In the data rows, 128 means zero.
Here are some points, one per row:
[135, 120, 139, 134, 139, 85, 164, 129, 149, 166, 113, 132, 120, 112, 93, 135, 155, 102, 138, 189, 137, 119, 158, 106, 184, 201, 95, 155, 132, 136, 111, 144]
[160, 126, 117, 169, 35, 179, 181, 100, 141, 137, 121, 119, 130, 141, 129, 108, 218, 110, 116, 182, 116, 81, 195, 161, 138, 189, 141, 143, 95, 76, 109, 171]
[110, 116, 108, 121, 118, 126, 103, 114, 153, 134, 110, 133, 86, 146, 167, 122, 56, 155, 134, 156, 151, 102, 126, 159, 121, 137, 125, 116, 119, 169, 155, 132]
[127, 134, 147, 203, 102, 121, 177, 105, 160, 124, 104, 147, 123, 130, 133, 127, 123, 129, 140, 153, 182, 141, 102, 111, 143, 138, 115, 112, 44, 142, 125, 177]
[135, 166, 157, 111, 109, 108, 184, 161, 109, 160, 170, 108, 145, 105, 150, 166, 158, 123, 121, 122, 132, 93, 172, 126, 135, 126, 159, 116, 111, 169, 139, 72]
[136, 116, 147, 122, 126, 118, 52, 90, 90, 189, 138, 105, 120, 118, 179, 125, 114, 225, 132, 133, 174, 120, 139, 118, 160, 152, 155, 117, 171, 170, 71, 132]
[126, 151, 62, 116, 149, 130, 138, 144, 155, 85, 145, 138, 145, 75, 76, 86, 73, 199, 139, 87, 121, 92, 134, 103, 135, 77, 78, 116, 111, 73, 111, 168]
[102, 118, 125, 100, 113, 164, 155, 124, 86, 134, 166, 123, 145, 101, 82, 99, 109, 139, 157, 119, 162, 46, 64, 102, 135, 135, 122, 192, 102, 104, 138, 105]
[80, 101, 134, 91, 197, 118, 109, 85, 153, 70, 162, 129, 112, 92, 172, 177, 140, 135, 127, 137, 75, 167, 111, 130, 102, 173, 94, 178, 109, 155, 135, 146]
[93, 77, 93, 108, 139, 128, 126, 173, 185, 156, 138, 102, 96, 108, 162, 164, 138, 97, 124, 136, 136, 114, 173, 111, 86, 106, 186, 162, 103, 141, 159, 141]
[133, 124, 181, 114, 145, 151, 106, 184, 132, 188, 170, 153, 140, 87, 127, 104, 101, 166, 106, 175, 143, 140, 131, 127, 75, 151, 126, 124, 122, 70, 126, 160]
[149, 138, 125, 123, 132, 140, 157, 118, 89, 130, 94, 114, 145, 134, 101, 109, 100, 138, 107, 176, 92, 141, 124, 36, 112, 156, 129, 138, 125, 139, 63, 54]
[187, 57, 130, 168, 138, 107, 162, 100, 148, 124, 144, 130, 86, 113, 154, 75, 120, 135, 88, 162, 134, 110, 107, 113, 124, 89, 164, 127, 165, 120, 105, 198]
[95, 122, 128, 141, 114, 151, 118, 137, 194, 106, 164, 173, 103, 116, 125, 135, 190, 115, 127, 156, 161, 96, 138, 155, 133, 105, 154, 128, 107, 114, 131, 77]
[124, 151, 134, 100, 136, 132, 132, 135, 163, 133, 170, 180, 117, 144, 140, 134, 94, 116, 119, 157, 135, 162, 81, 82, 47, 123, 139, 103, 119, 146, 95, 91]
[142, 116, 164, 102, 178, 114, 97, 170, 138, 85, 123, 187, 106, 106, 98, 176, 134, 108, 112, 127, 164, 71, 90, 129, 71, 127, 143, 154, 113, 168, 99, 175]
[128, 255, 119, 119, 138, 87, 83, 112, 141, 154, 77, 138, 86, 182, 124, 114, 134, 126, 119, 171, 73, 134, 135, 125, 133, 126, 109, 183, 125, 113, 165, 148]
[111, 67, 96, 124, 160, 167, 70, 117, 81, 68, 114, 113, 107, 145, 116, 107, 123, 126, 130, 127, 98, 103, 146, 128, 113, 155, 124, 93, 101, 115, 142, 144]
[96, 98, 142, 119, 134, 123, 124, 124, 132, 101, 118, 182, 163, 199, 135, 113, 131, 92, 106, 124, 132, 101, 86, 55, 182, 35, 133, 109, 150, 133, 119, 139]
[197, 107, 151, 135, 151, 128, 125, 126, 95, 135, 137, 114, 99, 160, 152, 148, 131, 173, 108, 134, 147, 194, 82, 157, 86, 90, 149, 103, 80, 140, 129, 118]
[172, 120, 127, 129, 95, 112, 157, 254, 121, 103, 139, 139, 162, 158, 117, 117, 179, 176, 123, 166, 93, 134, 134, 142, 99, 146, 146, 106, 85, 158, 141, 141]
[130, 170, 166, 101, 112, 161, 130, 134, 134, 77, 149, 170, 187, 79, 167, 101, 65, 39, 102, 91, 157, 135, 158, 147, 112, 135, 135, 136, 134, 164, 87, 96]
[142, 123, 86, 98, 154, 136, 197, 104, 178, 133, 97, 119, 101, 69, 137, 116, 100, 154, 127, 164, 79, 132, 112, 149, 153, 118, 120, 110, 153, 134, 127, 100]
[105, 120, 125, 111, 52, 149, 92, 215, 147, 82, 73, 109, 85, 80, 135, 113, 116, 158, 93, 52, 140, 148, 94, 121, 137, 129, 162, 135, 109, 90, 144, 149]
[68, 104, 194, 114, 166, 81, 159, 133, 112, 145, 146, 126, 138, 127, 49, 93, 143, 144, 101, 135, 71, 180, 140, 122, 153, 127, 132, 173, 123, 113, 105, 128]
[183, 142, 78, 119, 109, 108, 129, 136, 153, 128, 105, 115, 140, 150, 129, 99, 132, 102, 126, 160, 103, 149, 155, 197, 145, 149, 87, 159, 138, 129, 88, 86]
[190, 142, 171, 66, 83, 122, 160, 116, 139, 108, 176, 154, 119, 212, 125, 110, 122, 158, 122, 81, 186, 114, 152, 110, 178, 187, 95, 114, 147, 115, 85, 116]
[160, 149, 125, 132, 129, 157, 155, 92, 173, 116, 116, 137, 162, 82, 131, 99, 114, 131, 112, 145, 146, 178, 143, 89, 97, 117, 51, 102, 127, 151, 119, 140]
[114, 144, 98, 145, 152, 140, 106, 140, 108, 103, 145, 142, 155, 123, 129, 200, 106, 122, 101, 192, 185, 138, 213, 101, 150, 98, 133, 121, 139, 116, 143, 151]
[135, 96, 112, 143, 44, 132, 88, 117, 68, 133, 131, 190, 102, 82, 143, 123, 149, 85, 141, 120, 94, 137, 106, 96, 114, 123, 130, 94, 118, 143, 167, 150]
[179, 123, 163, 102, 99, 124, 77, 101, 106, 162, 122, 126, 115, 81, 85, 163, 180, 121, 125, 147, 74, 138, 115, 118, 114, 40, 102, 130, 148, 162, 77, 120]
[128, 133, 94, 131, 123, 139, 132, 146, 100, 255, 132, 171, 133, 124, 139, 142, 106, 92, 104, 83, 130, 124, 129, 111, 121, 160, 67, 88, 109, 83, 125, 158]
[136, 103, 131, 106, 142, 145, 153, 145, 90, 145, 44, 100, 118, 124, 122, 146, 83, 108, 115, 105, 107, 91, 113, 119, 149, 54, 148, 188, 156, 106, 129, 115]
[69, 119, 136, 107, 57, 115, 117, 93, 149, 144, 103, 147, 114, 133, 78, 185, 92, 118, 99, 112, 73, 164, 79, 139, 125, 137, 170, 125, 171, 135, 87, 146]
[140, 134, 173, 129, 81, 121, 129, 140, 146, 107, 227, 40, 120, 159, 131, 123, 123, 106, 136, 156, 98, 63, 112, 118, 131, 146, 131, 113, 120, 99, 133, 138]
[125, 105, 126, 255, 145, 85, 132, 168, 116, 123, 112, 107, 121, 113, 97, 152, 127, 156, 117, 109, 115, 120, 114, 94, 137, 126, 104, 168, 139, 153, 109, 62]
[121, 143, 121, 105, 188, 178, 118, 140, 78, 91, 141, 113, 124, 148, 111, 134, 144, 130, 107, 139, 122, 135, 141, 120, 114, 142, 133, 136, 124, 180, 118, 169]
[178, 132, 97, 106, 111, 98, 83, 133, 129, 142, 128, 111, 134, 127, 135, 129, 133, 135, 182, 39, 111, 103, 165, 120, 130, 83, 118, 140, 115, 166, 120, 137]
[121, 115, 126, 130, 132, 122, 130, 156, 134, 112, 133, 144, 114, 154, 114, 133, 109, 117, 255, 112, 126, 211, 139, 81, 123, 111, 136, 116, 149, 106, 99, 159]
[119, 126, 125, 146, 99, 108, 100, 150, 151, 82, 121, 107, 120, 126, 131, 110, 162, 132, 107, 107, 176, 134, 155, 96, 89, 126, 101, 141, 165, 187, 120, 125]
[139, 112, 126, 110, 131, 142, 145, 127, 108, 95, 81, 81, 127, 161, 154, 134, 123, 115, 138, 103, 138, 134, 121, 131, 121, 115, 145, 85, 153, 104, 144, 152]
[167, 153, 132, 144, 120, 144, 136, 40, 106, 83, 194, 118, 186, 113, 130, 158, 118, 133, 148, 139, 134, 112, 141, 209, 97, 115, 115, 117, 127, 87, 85, 169]
[94, 163, 110, 108, 124, 82, 120, 174, 136, 117, 89, 88, 108, 66, 123, 120, 143, 116, 139, 143, 133, 121, 104, 122, 101, 150, 119, 20, 114, 92, 123, 131]
[98, 95, 117, 120, 161, 86, 127, 109, 122, 164, 73, 109, 204, 154, 120, 111, 112, 148, 120, 100, 107, 117, 171, 127, 96, 161, 178, 92, 66, 152, 135, 108]
[97, 137, 111, 120, 107, 112, 129, 94, 112, 123, 135, 95, 116, 151, 143, 132, 133, 31, 132, 126, 142, 114, 125, 124, 129, 111, 102, 122, 4, 191, 158, 124]
[100, 126, 138, 136, 111, 165, 86, 137, 115, 108, 114, 183, 142, 207, 104, 141, 117, 123, 98, 128, 101, 146, 144, 142, 133, 114, 127, 79, 106, 85, 142, 170]
[100, 123, 91, 127, 125, 87, 130, 60, 127, 138, 132, 162, 106, 131, 87, 43, 166, 89, 117, 135, 132, 166, 174, 137, 118, 109, 156, 157, 165, 123, 139, 81]
[141, 131, 115, 107, 181, 81, 144, 152, 129, 158, 117, 116, 117, 154, 127, 148, 81, 111, 98, 76, 163, 163, 168, 95, 114, 76, 120, 143, 176, 80, 118, 142]
[125, 162, 117, 130, 126, 194, 141, 135, 114, 136, 125, 149, 151, 138, 7, 104, 122, 136, 153, 151, 202, 109, 105, 186, 96, 158, 148, 117, 222, 199, 194, 128]
[127, 131, 135, 112, 159, 142, 141, 102, 92, 164, 119, 102, 130, 135, 129, 107, 131, 129, 135, 156, 199, 168, 55, 153, 134, 94, 157, 157, 110, 139, 89, 67]
[113, 124, 55, 129, 128, 144, 161, 166, 87, 99, 147, 125, 101, 122, 161, 126, 141, 90, 107, 116, 149, 146, 101, 191, 152, 144, 126, 128, 130, 90, 80, 158]
[128, 89, 145, 113, 141, 118, 137, 125, 146, 152, 129, 117, 65, 99, 75, 166, 183, 123, 106, 67, 111, 126, 122, 107, 171, 165, 91, 109, 121, 162, 159, 172]
[77, 142, 155, 146, 128, 111, 180, 154, 108, 117, 162, 127, 121, 143, 165, 163, 124, 111, 135, 124, 142, 111, 90, 174, 65, 140, 97, 114, 218, 104, 152, 145]
[117, 124, 165, 134, 132, 69, 137, 125, 127, 105, 112, 115, 127, 134, 125, 87, 115, 124, 126, 139, 144, 106, 160, 183, 150, 95, 116, 46, 135, 149, 131, 109]
[74, 194, 190, 130, 132, 142, 141, 134, 59, 122, 136, 84, 125, 76, 185, 91, 116, 157, 143, 129, 123, 149, 130, 134, 200, 126, 153, 170, 117, 171, 140, 174]
[161, 97, 148, 138, 118, 116, 85, 148, 68, 135, 121, 135, 144, 137, 137, 132, 69, 101, 137, 197, 147, 93, 151, 172, 121, 138, 55, 177, 119, 131, 165, 91]
[88, 137, 121, 84, 167, 120, 123, 103, 123, 110, 52, 119, 145, 121, 127, 180, 182, 154, 158, 127, 143, 75, 124, 106, 102, 145, 136, 91, 125, 109, 84, 98]
[153, 156, 133, 159, 177, 151, 118, 108, 91, 102, 115, 141, 133, 106, 145, 147, 189, 122, 113, 82, 158, 193, 111, 127, 141, 123, 99, 118, 125, 48, 130, 82]
[152, 132, 125, 144, 134, 141, 131, 131, 136, 94, 158, 150, 91, 134, 158, 145, 104, 134, 130, 117, 26, 99, 123, 137, 120, 144, 153, 98, 189, 105, 126, 115]
Along one direction, these points spread out more than along any other. Take the direction at right angles to it along which they spread out most. Go by this last direction. For each point below, how far along it does it lie, from 0 to 99? 50 is the average, and the first point above lies past it. One standard deviation of the points above along it is 16.
[119, 158, 167, 182, 136, 185, 119, 117, 195, 160, 131, 130, 154, 147, 121, 109, 83, 148, 150, 97, 128, 116, 139, 218, 128, 88, 141, 127, 110, 150, 83, 105] 62
[104, 134, 130, 112, 132, 120, 119, 149, 116, 92, 152, 215, 106, 129, 108, 182, 118, 168, 133, 191, 99, 131, 134, 124, 231, 145, 126, 125, 127, 108, 122, 110] 51
[128, 104, 73, 117, 147, 131, 100, 171, 120, 175, 153, 136, 102, 136, 174, 49, 188, 159, 129, 93, 115, 107, 112, 147, 164, 119, 115, 119, 129, 142, 161, 96] 45
[69, 120, 147, 125, 65, 120, 54, 142, 146, 134, 121, 89, 126, 148, 121, 120, 147, 156, 127, 146, 156, 140, 152, 123, 87, 134, 150, 150, 134, 65, 137, 103] 43
[118, 155, 101, 137, 116, 97, 192, 110, 138, 131, 147, 175, 144, 181, 154, 147, 237, 176, 138, 94, 73, 82, 149, 126, 103, 127, 116, 204, 72, 95, 133, 174] 39
[161, 116, 193, 99, 131, 133, 151, 104, 120, 134, 71, 161, 154, 107, 202, 74, 106, 127, 142, 115, 133, 126, 150, 123, 113, 121, 132, 124, 150, 116, 229, 88] 59
[112, 112, 118, 109, 132, 107, 85, 141, 184, 131, 134, 101, 255, 130, 150, 140, 158, 130, 111, 175, 119, 160, 14, 100, 171, 108, 91, 139, 172, 141, 155, 146] 57
[155, 87, 148, 129, 144, 144, 126, 101, 158, 122, 139, 85, 118, 158, 85, 99, 120, 106, 106, 93, 102, 167, 129, 114, 134, 181, 101, 149, 146, 54, 125, 165] 46
[73, 92, 93, 157, 148, 130, 127, 103, 127, 144, 123, 95, 104, 119, 157, 111, 127, 103, 130, 78, 108, 134, 160, 109, 120, 118, 127, 121, 183, 187, 119, 107] 55
[158, 99, 120, 109, 118, 82, 124, 117, 150, 133, 94, 143, 137, 96, 140, 196, 110, 126, 146, 120, 132, 148, 113, 199, 165, 147, 137, 184, 104, 147, 153, 117] 56
[141, 134, 131, 153, 120, 156, 130, 108, 112, 91, 125, 157, 144, 159, 174, 143, 102, 136, 124, 80, 145, 83, 107, 136, 87, 240, 155, 136, 140, 125, 137, 131] 36
[139, 141, 164, 144, 182, 255, 142, 114, 187, 175, 119, 94, 113, 146, 131, 139, 146, 101, 145, 148, 105, 132, 140, 113, 156, 116, 118, 135, 131, 152, 142, 100] 65
[213, 163, 94, 157, 171, 116, 79, 90, 129, 143, 161, 112, 151, 99, 97, 116, 109, 83, 114, 98, 141, 155, 109, 111, 189, 138, 255, 107, 126, 92, 181, 123] 55
[123, 133, 65, 126, 72, 105, 179, 94, 132, 158, 142, 49, 108, 141, 103, 170, 96, 183, 106, 122, 143, 160, 155, 117, 147, 87, 138, 120, 126, 163, 220, 85] 61
